In the data rows, the value 128 means zero.
Every row has a hidden score. How much higher is the second row's score than the first row's in each pair? 10 means about the same, 20 much higher and 0 much lower. The score is a weighted sum of the row's numbers plus the product of two more (or one squared), each taken from its middle value.
[141, 131, 161, 132, 108, 180, 157, 105, 185, 123, 93, 99, 146, 124]
[148, 122, 103, 114, 154, 114, 102, 100, 107, 119, 211, 104, 141, 70] >> 10
[135, 110, 134, 142, 136, 146, 113, 88, 134, 108, 142, 103, 131, 129]
[172, 120, 139, 144, 132, 154, 91, 73, 71, 103, 99, 82, 157, 118] >> 8
[140, 137, 126, 95, 130, 164, 52, 103, 124, 114, 133, 103, 72, 142]
[153, 135, 124, 195, 96, 151, 152, 107, 96, 115, 141, 121, 130, 130] >> 7
[135, 100, 129, 143, 159, 122, 114, 106, 67, 110, 131, 110, 161, 133]
[150, 145, 135, 125, 128, 134, 92, 111, 119, 98, 158, 143, 157, 143] >> 9
[136, 129, 143, 201, 118, 195, 90, 92, 137, 115, 160, 102, 95, 124]
[165, 94, 160, 146, 155, 138, 134, 106, 192, 126, 162, 105, 185, 51] >> 15
[145, 117, 19, 118, 129, 137, 82, 105, 140, 117, 119, 176, 131, 116]
[156, 138, 212, 116, 120, 208, 113, 99, 140, 113, 143, 106, 110, 129] >> 18
[152, 102, 211, 152, 150, 167, 70, 114, 134, 102, 178, 95, 175, 136]
[172, 124, 150, 79, 127, 151, 98, 117, 153, 83, 179, 66, 136, 136] >> 9
[164, 132, 111, 127, 143, 90, 97, 83, 172, 59, 177, 104, 132, 125]
[139, 123, 94, 170, 169, 85, 181, 152, 84, 164, 117, 173, 82, 101] >> 14
[76, 113, 150, 127, 63, 128, 162, 140, 131, 156, 157, 161, 113, 105]
[103, 104, 112, 116, 131, 95, 148, 135, 197, 159, 129, 178, 150, 111] >> 10
[114, 138, 143, 133, 119, 125, 132, 94, 137, 101, 167, 90, 167, 136]
[158, 136, 126, 127, 124, 166, 59, 100, 143, 75, 127, 153, 156, 181] >> 6
[219, 138, 99, 149, 128, 167, 103, 101, 88, 72, 150, 111, 153, 136]
[138, 221, 145, 119, 19, 155, 135, 101, 141, 111, 147, 114, 137, 91] >> 14
[175, 135, 141, 120, 124, 180, 111, 101, 144, 103, 138, 95, 114, 48]
[162, 125, 147, 65, 111, 134, 111, 106, 97, 56, 138, 120, 136, 126] >> 4
[109, 106, 120, 212, 103, 118, 146, 160, 145, 160, 123, 193, 59, 113]
[112, 123, 92, 182, 113, 122, 172, 139, 107, 143, 144, 149, 150, 107] >> 8
[155, 169, 137, 81, 122, 163, 110, 106, 118, 130, 140, 126, 127, 151]
[151, 138, 117, 100, 127, 151, 101, 99, 219, 126, 138, 92, 128, 89] >> 11
[111, 156, 131, 172, 100, 117, 154, 167, 141, 175, 127, 145, 99, 132]
[134, 178, 111, 144, 107, 80, 137, 119, 141, 138, 132, 161, 120, 119] >> 9
[84, 165, 143, 87, 116, 65, 142, 139, 93, 157, 112, 155, 68, 151]
[112, 164, 219, 97, 119, 169, 132, 151, 115, 138, 112, 172, 69, 180] >> 5
[78, 70, 127, 165, 93, 117, 146, 150, 169, 171, 107, 163, 127, 137]
[102, 174, 109, 146, 112, 122, 112, 189, 117, 183, 101, 159, 140, 132] >> 5
[77, 168, 129, 134, 95, 111, 156, 134, 161, 150, 114, 146, 118, 112]
[139, 140, 121, 110, 116, 121, 170, 139, 133, 119, 102, 153, 104, 152] >> 8
[111, 174, 110, 130, 132, 175, 159, 184, 232, 156, 102, 135, 119, 60]
[85, 134, 169, 62, 136, 131, 140, 148, 81, 156, 118, 176, 157, 163] >> 5
[91, 120, 64, 144, 143, 101, 197, 151, 132, 192, 131, 151, 111, 161]
[160, 159, 120, 134, 208, 102, 174, 132, 140, 176, 98, 126, 113, 107] >> 10
[122, 133, 107, 53, 73, 80, 122, 174, 138, 152, 111, 159, 101, 117]
[94, 173, 153, 120, 202, 138, 159, 176, 172, 141, 83, 164, 156, 112] >> 7
[144, 110, 139, 137, 127, 144, 49, 114, 121, 107, 88, 94, 164, 93]
[105, 121, 75, 114, 123, 175, 125, 74, 128, 101, 173, 109, 148, 129] >> 15
[137, 116, 106, 108, 110, 126, 95, 104, 73, 105, 141, 90, 152, 152]
[181, 116, 138, 113, 114, 144, 90, 102, 87, 118, 152, 99, 221, 144] >> 9
[113, 132, 88, 178, 165, 153, 113, 128, 118, 100, 148, 90, 156, 142]
[170, 112, 145, 107, 66, 133, 126, 106, 145, 127, 145, 103, 130, 207] >> 9
[162, 125, 150, 136, 98, 95, 110, 80, 112, 113, 182, 104, 132, 124]
[126, 117, 128, 176, 133, 144, 190, 171, 130, 175, 109, 170, 141, 174] >> 10
[135, 109, 128, 133, 93, 97, 141, 167, 125, 141, 51, 156, 132, 119]
[128, 143, 117, 122, 109, 149, 142, 138, 129, 150, 99, 165, 92, 114] >> 15
[105, 99, 85, 121, 198, 114, 150, 148, 137, 133, 107, 149, 98, 128]
[93, 143, 139, 127, 106, 151, 167, 167, 126, 171, 74, 133, 109, 101] >> 12
[80, 131, 100, 136, 103, 110, 165, 128, 137, 124, 117, 140, 108, 168]
[114, 117, 151, 108, 205, 108, 128, 155, 111, 156, 64, 114, 98, 117] >> 12
[111, 224, 116, 96, 121, 121, 173, 171, 121, 142, 166, 147, 117, 112]
[98, 149, 110, 127, 178, 139, 156, 153, 108, 151, 104, 155, 122, 108] >> 13
[104, 120, 108, 122, 83, 117, 159, 162, 141, 155, 94, 126, 143, 143]
[126, 142, 112, 132, 121, 107, 154, 179, 113, 167, 111, 155, 118, 92] >> 11
[149, 137, 105, 113, 133, 184, 105, 79, 156, 113, 123, 105, 113, 97]
[148, 141, 143, 128, 130, 131, 108, 102, 150, 93, 148, 94, 186, 132] >> 5
[169, 99, 123, 118, 146, 151, 110, 92, 105, 106, 145, 95, 147, 114]
[154, 127, 151, 130, 129, 146, 155, 99, 109, 98, 194, 118, 156, 99] >> 9
[156, 70, 142, 122, 151, 174, 113, 108, 119, 76, 145, 94, 144, 163]
[143, 146, 156, 140, 133, 163, 42, 102, 35, 125, 178, 95, 122, 134] >> 18
[86, 112, 88, 120, 150, 152, 101, 89, 131, 108, 120, 108, 149, 143]
[154, 135, 114, 126, 140, 156, 144, 115, 130, 83, 214, 108, 114, 72] >> 13
[152, 170, 155, 139, 126, 110, 115, 92, 39, 116, 121, 108, 116, 121]
[133, 103, 153, 101, 141, 137, 126, 62, 107, 105, 137, 173, 93, 106] >> 5
[141, 125, 155, 122, 144, 132, 134, 115, 137, 122, 137, 162, 138, 195]
[131, 205, 163, 143, 135, 167, 107, 119, 87, 115, 163, 102, 129, 166] >> 10
[155, 106, 165, 98, 138, 163, 125, 101, 127, 92, 142, 71, 149, 137]
[113, 156, 146, 123, 118, 96, 163, 161, 58, 143, 190, 154, 135, 136] >> 6
[70, 154, 98, 141, 141, 132, 147, 151, 116, 131, 129, 158, 120, 127]
[112, 125, 131, 102, 81, 107, 170, 181, 129, 129, 73, 148, 113, 116] >> 10
[100, 120, 138, 123, 105, 61, 151, 152, 113, 134, 155, 151, 127, 115]
[80, 125, 115, 128, 130, 120, 132, 152, 128, 87, 113, 158, 129, 55] >> 8
[96, 149, 130, 132, 126, 110, 178, 157, 121, 129, 116, 163, 104, 119]
[102, 103, 126, 132, 97, 112, 168, 161, 133, 151, 112, 142, 116, 133] >> 12
[154, 177, 166, 133, 144, 129, 166, 172, 125, 167, 90, 165, 118, 125]
[63, 124, 133, 129, 198, 69, 139, 155, 81, 169, 66, 152, 97, 100] >> 8
[103, 138, 174, 105, 145, 138, 130, 146, 118, 124, 119, 148, 108, 162]
[87, 144, 125, 65, 130, 139, 113, 158, 109, 152, 113, 142, 123, 153] >> 13
[106, 161, 98, 109, 118, 170, 150, 137, 138, 187, 123, 169, 101, 150]
[111, 160, 106, 94, 118, 103, 134, 133, 141, 165, 100, 195, 94, 110] >> 6
[119, 177, 122, 106, 119, 107, 196, 181, 142, 161, 108, 150, 45, 106]
[144, 165, 136, 133, 117, 172, 170, 170, 199, 168, 127, 151, 99, 119] >> 10
[100, 92, 122, 131, 127, 121, 160, 159, 154, 172, 98, 140, 179, 115]
[120, 151, 65, 139, 167, 115, 151, 166, 106, 142, 108, 168, 114, 147] >> 5
[110, 159, 134, 120, 120, 161, 95, 0, 117, 87, 144, 137, 138, 158]
[151, 183, 168, 157, 105, 135, 95, 99, 92, 78, 145, 105, 175, 215] >> 7
[157, 99, 134, 134, 146, 166, 110, 86, 130, 108, 137, 94, 102, 151]
[182, 110, 123, 148, 147, 152, 105, 135, 115, 105, 156, 99, 205, 115] >> 8
[148, 114, 69, 130, 163, 139, 108, 126, 100, 94, 155, 74, 191, 144]
[159, 123, 89, 194, 130, 131, 97, 105, 166, 115, 174, 92, 155, 151] >> 14
[132, 110, 97, 107, 130, 152, 119, 103, 139, 121, 139, 76, 172, 125]
[144, 172, 134, 107, 81, 153, 102, 76, 119, 112, 127, 98, 92, 142] >> 14
[124, 160, 74, 117, 118, 141, 94, 112, 133, 102, 157, 100, 172, 183]
[159, 124, 122, 199, 143, 112, 74, 76, 125, 107, 142, 120, 163, 139] >> 13
[154, 159, 101, 125, 102, 160, 123, 75, 120, 125, 132, 101, 122, 60]
[131, 141, 134, 126, 116, 242, 75, 83, 148, 87, 154, 90, 129, 128] >> 8
[146, 111, 62, 131, 106, 107, 67, 99, 138, 121, 142, 123, 134, 120]
[172, 114, 109, 140, 128, 187, 104, 105, 140, 100, 164, 119, 205, 105] >> 14
[151, 119, 132, 81, 111, 138, 87, 101, 141, 102, 140, 103, 137, 128]
[207, 167, 130, 124, 150, 129, 103, 86, 73, 92, 157, 101, 136, 142] >> 9
[153, 118, 105, 117, 123, 137, 122, 69, 138, 101, 143, 124, 142, 134]
[181, 126, 134, 125, 139, 109, 68, 139, 116, 103, 108, 74, 139, 143] >> 8
[151, 121, 137, 163, 94, 181, 99, 101, 147, 120, 76, 103, 215, 122]
[174, 105, 133, 120, 153, 125, 101, 99, 88, 102, 138, 100, 144, 146] >> 11
[160, 142, 143, 166, 152, 137, 110, 104, 127, 101, 168, 98, 176, 133]
[154, 130, 192, 147, 159, 169, 169, 124, 130, 113, 154, 126, 151, 107] >> 12
[155, 163, 152, 136, 127, 173, 61, 100, 124, 88, 146, 85, 144, 145]
[121, 105, 131, 128, 127, 198, 98, 108, 172, 111, 142, 90, 190, 86] >> 14
[165, 105, 137, 140, 105, 148, 88, 102, 148, 83, 172, 12, 122, 102]
[150, 133, 136, 116, 120, 101, 121, 96, 70, 87, 123, 121, 147, 115] >> 8
[146, 140, 147, 153, 61, 130, 101, 126, 121, 107, 154, 101, 123, 127]
[173, 134, 76, 109, 114, 117, 165, 61, 138, 80, 173, 87, 113, 158] >> 11
[98, 124, 119, 97, 130, 82, 143, 181, 138, 175, 117, 150, 96, 149]
[53, 72, 104, 170, 43, 144, 158, 176, 143, 162, 118, 157, 105, 255] >> 7
[107, 156, 168, 129, 131, 135, 100, 158, 105, 166, 118, 146, 120, 132]
[99, 128, 152, 99, 152, 125, 157, 168, 127, 153, 146, 162, 120, 131] >> 7
[114, 142, 150, 73, 123, 123, 155, 151, 130, 156, 106, 158, 143, 136]
[142, 128, 117, 113, 142, 163, 96, 95, 165, 105, 113, 112, 131, 130] >> 10
[143, 114, 135, 122, 138, 147, 112, 162, 112, 96, 142, 103, 117, 156]
[130, 145, 150, 92, 160, 142, 154, 96, 118, 108, 129, 108, 112, 120] >> 17
[157, 168, 147, 115, 100, 99, 103, 96, 149, 119, 187, 97, 83, 136]
[155, 163, 98, 123, 156, 160, 116, 94, 64, 95, 66, 110, 134, 164] >> 5
[174, 67, 140, 118, 140, 148, 118, 105, 75, 58, 180, 87, 187, 94]
[198, 121, 206, 128, 142, 146, 125, 98, 147, 110, 158, 101, 137, 164] >> 8
[106, 113, 121, 135, 154, 174, 163, 110, 119, 98, 161, 109, 136, 124]
[140, 156, 174, 122, 139, 138, 82, 105, 137, 104, 30, 97, 136, 141] >> 4
[169, 143, 152, 129, 151, 144, 111, 131, 113, 103, 140, 103, 136, 145]
[153, 114, 94, 110, 116, 189, 101, 83, 130, 122, 163, 149, 136, 130] >> 15
[139, 126, 113, 131, 103, 28, 170, 158, 132, 148, 86, 147, 204, 106]
[103, 173, 60, 131, 247, 110, 146, 149, 143, 148, 91, 171, 162, 88] >> 10
[144, 110, 22, 198, 140, 82, 197, 165, 106, 172, 122, 149, 113, 122]
[111, 159, 123, 129, 152, 87, 146, 159, 153, 135, 104, 159, 87, 125] >> 3
[107, 113, 147, 90, 157, 91, 136, 153, 118, 149, 110, 162, 116, 126]
[115, 135, 105, 133, 99, 102, 143, 157, 163, 165, 116, 165, 94, 168] >> 10
[116, 79, 116, 140, 100, 123, 128, 150, 101, 160, 155, 138, 133, 104]
[86, 116, 111, 200, 123, 17, 121, 169, 144, 152, 152, 150, 118, 115] >> 6
[95, 119, 137, 108, 113, 152, 155, 127, 89, 136, 99, 121, 133, 77]
[166, 138, 116, 122, 117, 115, 78, 93, 124, 150, 144, 94, 186, 138] >> 9
[182, 134, 146, 135, 142, 99, 90, 94, 124, 110, 122, 104, 189, 135]
[148, 155, 149, 163, 135, 146, 76, 110, 194, 78, 117, 50, 132, 132] >> 10
[145, 153, 128, 128, 103, 147, 112, 102, 151, 114, 137, 99, 139, 148]
[170, 125, 154, 146, 148, 132, 92, 90, 130, 125, 172, 89, 148, 149] >> 10
[157, 62, 109, 112, 137, 114, 200, 84, 92, 111, 156, 109, 154, 163]
[131, 137, 115, 121, 213, 154, 133, 142, 116, 98, 146, 101, 138, 109] >> 7
[158, 123, 153, 149, 112, 104, 93, 100, 118, 119, 157, 118, 143, 178]
[192, 83, 105, 93, 142, 137, 106, 98, 135, 99, 155, 114, 145, 127] >> 13
[101, 190, 116, 146, 93, 25, 175, 145, 132, 170, 87, 180, 140, 134]
[122, 89, 143, 87, 128, 184, 94, 94, 136, 100, 120, 93, 185, 123] >> 13
[128, 130, 69, 87, 89, 137, 106, 99, 146, 114, 151, 106, 160, 140]
[138, 121, 177, 144, 125, 55, 102, 93, 151, 76, 132, 92, 84, 136] >> 9
[185, 76, 90, 116, 129, 73, 74, 96, 144, 108, 140, 105, 81, 150]
[134, 112, 122, 109, 52, 148, 90, 106, 82, 104, 157, 102, 116, 138] >> 13
[147, 127, 120, 155, 116, 124, 152, 155, 230, 168, 110, 99, 106, 108]
[122, 136, 123, 132, 106, 103, 150, 162, 131, 243, 144, 141, 124, 122] >> 9
[110, 134, 139, 132, 104, 116, 144, 144, 105, 172, 114, 148, 37, 126]
[117, 133, 118, 145, 134, 140, 140, 172, 129, 157, 134, 154, 116, 108] >> 6
[111, 117, 149, 137, 60, 76, 168, 152, 98, 163, 105, 151, 125, 174]
[113, 115, 123, 135, 132, 132, 100, 147, 104, 181, 96, 151, 139, 110] >> 11
[158, 80, 152, 123, 86, 150, 142, 107, 152, 113, 153, 83, 224, 128]
[149, 72, 122, 146, 145, 117, 81, 105, 98, 116, 157, 100, 183, 132] >> 8
[153, 70, 150, 139, 247, 154, 111, 92, 124, 91, 150, 106, 157, 86]
[138, 105, 166, 182, 133, 152, 109, 98, 126, 100, 155, 91, 189, 177] >> 5
[173, 77, 136, 166, 180, 146, 81, 105, 85, 104, 86, 118, 230, 113]
[174, 94, 115, 171, 130, 176, 113, 121, 113, 73, 107, 92, 176, 95] >> 17
[160, 57, 122, 149, 148, 161, 112, 118, 145, 118, 149, 79, 151, 115]
[93, 146, 160, 123, 100, 101, 135, 203, 76, 187, 116, 130, 82, 114] >> 9
[113, 137, 103, 171, 128, 138, 107, 164, 116, 127, 141, 194, 66, 150]
[100, 137, 73, 61, 123, 83, 145, 152, 124, 153, 104, 215, 20, 97] >> 12
[90, 133, 177, 101, 130, 128, 151, 148, 137, 162, 105, 173, 95, 120]
[161, 146, 114, 120, 124, 126, 133, 154, 90, 140, 106, 149, 138, 109] >> 8
[98, 179, 72, 96, 123, 96, 130, 148, 166, 153, 83, 148, 110, 103]
[64, 170, 121, 146, 117, 137, 155, 147, 120, 164, 107, 151, 80, 53] >> 16
[80, 148, 196, 137, 143, 142, 141, 152, 104, 167, 66, 142, 101, 96]
[83, 122, 119, 133, 121, 125, 146, 155, 107, 136, 69, 155, 91, 129] >> 6
[82, 114, 165, 112, 135, 64, 112, 162, 129, 140, 153, 144, 100, 120]
[184, 133, 155, 132, 104, 154, 78, 92, 40, 51, 136, 103, 107, 129] >> 13
[161, 118, 105, 140, 208, 170, 96, 83, 129, 104, 144, 105, 114, 167]
[117, 130, 91, 106, 192, 131, 87, 100, 129, 115, 180, 108, 164, 211] >> 5
[215, 131, 150, 161, 66, 145, 125, 93, 124, 95, 164, 80, 122, 101]
[146, 137, 178, 146, 133, 150, 105, 26, 134, 41, 162, 19, 120, 132] >> 9
[150, 113, 69, 103, 158, 188, 99, 113, 105, 144, 105, 105, 121, 146]
[172, 143, 157, 106, 160, 143, 137, 77, 145, 124, 147, 127, 138, 128] >> 10
[89, 137, 117, 116, 129, 141, 165, 168, 125, 121, 77, 107, 117, 115]
[112, 122, 109, 139, 158, 175, 139, 151, 72, 122, 73, 135, 116, 112] >> 10
[111, 106, 135, 122, 190, 90, 126, 156, 151, 195, 109, 153, 122, 112]
[97, 173, 126, 140, 130, 119, 120, 125, 125, 158, 124, 174, 140, 149] >> 6
[68, 141, 190, 156, 132, 118, 150, 164, 139, 175, 122, 203, 122, 94]
[126, 141, 106, 226, 139, 115, 149, 145, 133, 187, 118, 165, 147, 123] >> 14
[101, 147, 133, 71, 114, 108, 174, 163, 120, 136, 131, 111, 25, 152]
[105, 124, 141, 108, 127, 147, 141, 137, 145, 164, 121, 161, 154, 122] >> 10
[61, 154, 82, 161, 107, 52, 181, 161, 132, 149, 100, 152, 151, 118]
[102, 138, 100, 122, 125, 161, 197, 141, 132, 181, 121, 151, 115, 189] >> 13
[85, 174, 134, 142, 133, 128, 125, 166, 144, 172, 97, 126, 106, 128]
[100, 144, 155, 218, 138, 57, 107, 167, 118, 155, 110, 154, 0, 112] >> 11
[103, 127, 153, 86, 142, 107, 129, 145, 150, 156, 102, 151, 97, 124]
[102, 138, 115, 102, 126, 69, 110, 134, 147, 154, 108, 165, 95, 113] >> 8
[89, 149, 138, 142, 52, 103, 154, 163, 140, 189, 119, 147, 124, 121]
[128, 157, 138, 161, 125, 91, 131, 168, 128, 157, 128, 154, 112, 130] >> 7
[107, 149, 116, 113, 143, 126, 172, 126, 145, 152, 118, 142, 94, 139]
[116, 139, 137, 42, 84, 146, 146, 147, 68, 141, 96, 149, 109, 105] >> 15
[100, 118, 120, 163, 109, 138, 146, 161, 115, 139, 100, 135, 119, 131]
[114, 131, 115, 125, 94, 110, 185, 154, 116, 204, 133, 127, 27, 185] >> 11
[102, 143, 130, 170, 135, 104, 121, 155, 115, 136, 82, 148, 127, 123]
[126, 94, 29, 113, 180, 127, 148, 211, 151, 148, 171, 146, 67, 84] >> 15
[112, 60, 110, 143, 134, 110, 163, 149, 75, 147, 153, 173, 126, 140]
[85, 119, 132, 138, 129, 122, 147, 151, 124, 172, 140, 156, 116, 115] >> 11
[130, 123, 139, 128, 140, 120, 107, 84, 127, 119, 157, 91, 197, 46]
[174, 85, 106, 135, 129, 146, 107, 114, 164, 123, 149, 93, 167, 133] >> 12
[140, 122, 132, 117, 111, 123, 128, 110, 199, 98, 121, 56, 144, 97]
[156, 140, 121, 137, 140, 145, 133, 91, 117, 100, 121, 93, 105, 194] >> 7
